One turn moves every row onto another: examples first, then more rows asked
z_545:   5  26 -27  11  -6  -5   0 -12  22  -7 -12   0  25  11 -18 -15
z_557:  17  -4 -33   0 -23   4   4  -6  13  -4  -5  -1  14  31  -1  19
z_120:   2  22  -2  42  16 -12 -19  30   9  -5   6 -18  -4   6 -11   9
z_45: -23  -3  15  -9   0  29  -2  18  -6  13 -26 -22 -29  -1  26  10
z_729:   3  16  -7  13  -6   8   1  14  -7  18  39  31  -6 -25   9   2
z_159: -17  -4 -18 -12 -18 -16 -15  54  30   1 -14   0   3  -5  -1   4
z_164: -12  -3 -13 -20   1 -40  -5  -1  -7  -6 -11  21  19   1 -13 -13
z_461:   1 -16   3  11  -7   8   8 -24  15  -9  -4  24  28   5 -16  -6
z_449:  18   5  14   2  20 -22  -7  -3 -11 -17  31  -1  -2   2 -17   2
z_518:   1   9  -7  36  -4  33  -9  25  14 -12   9 -25  -7  13  13  19
z_458: -16   0 -27 -44 -11 -21   1  -4  -6 -12   9  -6  10   7  13  -7
z_647:  -2   5  -2  36   8  20 -17  21  22  -2  20 -28  -6  18  15  17
z_48: -25 -11   6 -12  21 -34  -5  17  25  15  15 -26   3 -18  10   6
z_902:   5  27   6   9  -1  19  -5   7  -1 -36  31   5  18   4   1  -5
z_861: -15 -36  -5 -24   2  -9   6  10 -17  -3 -19  -3 -14 -23 -13   7
z_519: -22  11 -22 -27 -25   6   9  -6  17   4  -7 -21  28   9   4  18
z_560:  -7  -4  29  27  18  -2 -21  18  11  22 -25   0 -17   6 -12   4
z_934: -22   9  20  -4  19 -16 -14  22 -11  19 -30 -15 -26  -8   2   1
z_258: -21   9 -22  -2  -8  15  -9  38   1  -4  -3 -40 -18   3  24  17
z_194:  13   1 -12  12  16 -18   2 -26  -4   5 -19  17   9  19   5 -12
z_101: -14 -13  -7 -25  -3  -7  11 -21 -10  15 -15  -4  12  17  27  22
z_110:  -5   1 -29  -5 -13  11  -6  33 -19 -38  11   8   9   6  19   6
z_593:  -2 -13 -10 -12 -18  26  14 -27  15 -16  18  -3  19  11   9   0
z_894:   0  10  34  35  22   3 -12  10   2  12 -18   0 -14   2  -9   2
z_824:  -6   9   9  39  18 -11 -24  26  22   8   6 -21  -2   6 -14  11
z_314: -11 -39  21   1  -8  19   5  14  32  16  -9   1   0  -4  11  23
z_472:  13  -1   3   9 -14  29  -9  25  28  -9 -12  25  -8  17  22 -14
z_440: -22  14 -16   4   2  18 -18  33  11  -3   7 -38 -14  11  33   6
z_361: -10  -2 -15 -11 -16   8   7  17  -2  30  20  16 -20 -42  -2   2
z_152: -26   5  14  -5  11  -4 -22  30   1  21 -37  -9 -25  -2   6  -7
z_42:  -1  27 -11  -4  16 -23 -19  28  21 -10  12  -2  -6   2  21 -31
z_955: -11  -7  11 -26 -11  15   9 -25  -2  -5 -14  24  13   7  11 -14
z_278:   5  -8  28  10  26  11   0 -12  23   6  17  -1  -9   4  34 -13
z_364:  -3  -8 -35  -6  -6 -29   0  -3  10 -17  19  -6  26   4 -15   1
z_371:  -7  15 -24   9 -14  12   2  24  -4  14  33  25  -5 -33  11  -2
z_842:   0   0   3  -6  -7   4   6   7  -5  34  28  22 -22 -35  -4   6
z_381: -22   0   4  -8   0  27 -15  26   0  11 -23 -17 -29  10  36  -1
z_582: -28 -16 -13 -17 -19  33   8  20  -7 -22 -19   3   6 -21   5  -2
z_740:  -1  18   3   1  -2  -4   1  10  -4  27  38  24 -10 -33  -3   2
z_214:  -5  -3 -25   2 -19  19   8  21  -4  20  21  24 -16 -35  10   2
z_281:  -7 -11  30 -10  14   0   6 -15   0  -1   1  -7  -4 -25 -31  -4
z_465: -26  16   0 -15  14 -16   7 -26  -1  12 -22  -2  23  -3   9 -13

z_582 goes to -> z_110
z_465 goes to -> z_101
z_314 goes to -> z_159
And these:
z_955 goes to -> z_458
z_214 goes to -> z_371
z_894 goes to -> z_934
z_152 goes to -> z_381

One turn moves every row onto another: examples first, then more rows asked
z_274:  14 -52 -23 -27 -51   1  -1 -24   5  35  23 -29  26   5  26 -15  -9 -38  17   7
z_750:  12   9   1 -32  -3  22 -25 -21  22  33   4   5  37  40   1  -7   3 -46  -6  27
z_410:   3  12   9   2 -41  -4  12  -5  32  42 -18 -29  31   5  13  -3   5  -6  34  11
z_238:   9   1 -15 -42 -22   9  29  -5 -29  11  -1  14  42  -3  26  24   1 -23  19  19
z_844:  11   4 -21 -42 -32   8  29  -4 -30  10  -9   0  31   9  34  21  -5 -41  18  26
z_675:  14 -33   0 -18 -40  -1  21  -2  29   3  27 -42  30   9  40 -15  -7 -17  -4  12
z_27:  23  10 -18 -32 -25  10  26 -14 -22  14  -6   8  47   3  14  34   5 -19  26  12
z_727:   8 -34 -13 -19 -48  -5  22  -5  18  12  12  -2   4  -3   4 -31 -33 -22  -2   6
z_632:  10 -18 -36 -17  -1  37  35 -42  17  14   9   8  20  30  34 -13  20   3   6  12
z_261:   2 -22   6 -14 -10  35  13 -19  -9  34  28  10  10  32  43 -17   5   6   8 -14
z_774:  26 -23 -31 -25  -1  35  36 -28   1  24  24   7  13  43  36 -24  11   0  15  12
z_623:  -3  14  10   4 -40   6  14  -7  35  30 -15 -20  47  15   5  -6  -2  -5  32  13
z_944:  -8 -26  -9 -36   8  10   1 -28   1  42  21 -36   4  17 -16   9  -3   7  20  31
z_299:   4 -41 -30 -21 -46   9  20  -2  21  12  20 -18   8 -13  18 -31 -23 -12   7  13
z_106:  15 -19 -25  -8   3   8   2  -4   4  54  17 -37 -15  27 -14  -4  -1  -7  -7  28
z_841:  14  16   7 -23  -1  17 -19 -17  26  17   1  12  23  43  14  -6  -7 -44 -10  23
z_209:  25   2 -36 -30   4  28  -1 -18  -6  30  20   5  15  21  51  -4  -3  17  27   5
z_448:  14 -16 -38 -14 -12  20   3   7  -3  58   5 -29 -12  40 -11  10  -1 -18  12  31
z_859:   7  -4  -2 -25  -4  11   4 -19 -13  60  24 -31  -2  14  -7 -24 -12 -31  10  53
z_821:  -6  26  -4  -4 -34  -3  15 -17  37  37 -17 -27  19   3  15   1   4  -5  37  23
z_30:  12  14   0 -25 -20  24 -25 -18   7  29  -3  10  40  31  -6  -5   5 -45 -13  31

z_844 goes to -> z_821
z_106 goes to -> z_774
And these:
z_944 goes to -> z_261
z_623 goes to -> z_30
z_750 goes to -> z_238
z_727 goes to -> z_448
z_209 goes to -> z_675

One turn moves every row onto another: examples first, then more rows asked
z_180:  -2  14  27 -19  22 -29   2  -7  15  56 -23  31 -29  27  12  -5   8  -8
z_170:  -3   7  37 -38  25 -44  -2 -13 -17  26 -10  43 -46  -9   7 -11  20  12
z_943:  -7  20  -9  30  14  -1  18 -22  -7  24 -13  18 -14 -17   7 -36  23   8
z_157:   1  -7  12   7   1 -29 -15 -37  -6  51 -26  -5 -72  -1  19 -16 -15  -9
z_972: -17   0   0  -4  26  -2  12   1  22 -18  -9  47 -57  -9  21  -7  24  -8
z_795:  -1 -17  -3   6  40 -26  35 -11  25  19 -26  10 -47   6  20 -26 -27 -10
z_96:   4  11  22  27   9  -6   9  14 -13  19 -49  -7 -30 -30  21  -5   6  13
z_121:  -3  21  31 -16  13  10 -35 -18  13   8 -21  32 -46 -17  10  -4  20 -36
z_246: -30  15  31  22  22  -4 -15 -54  -1  24  -6  19 -54  -9  -1   2 -21  14
z_622:   1   2  45   0  -1   3   1 -21 -21  14 -34   9 -82 -17  22 -29 -20  -1
z_630:  15   2  27  26  57 -22   6 -42   7   0 -34  27 -34 -15  24  11 -29   0
z_597:   4  23  32  16  30 -30 -14 -15  12   1 -14  27 -31  26   8  -1   4  38
z_100:   8   6   8  -9  51 -11  27 -24 -16  -9 -18  19 -31   6   4 -44 -11 -20
z_834:  -3   6  21   2  24 -27  -3 -17   9  38 -20  19 -16 -64   7 -15  11   5
z_546:   2  -5  -6   5  23 -17 -22 -17 -13 -21 -25   0 -65 -20  17   2  12 -26

z_943 goes to -> z_834
z_630 goes to -> z_597
z_100 goes to -> z_170
And these:
z_157 goes to -> z_795
z_546 goes to -> z_972

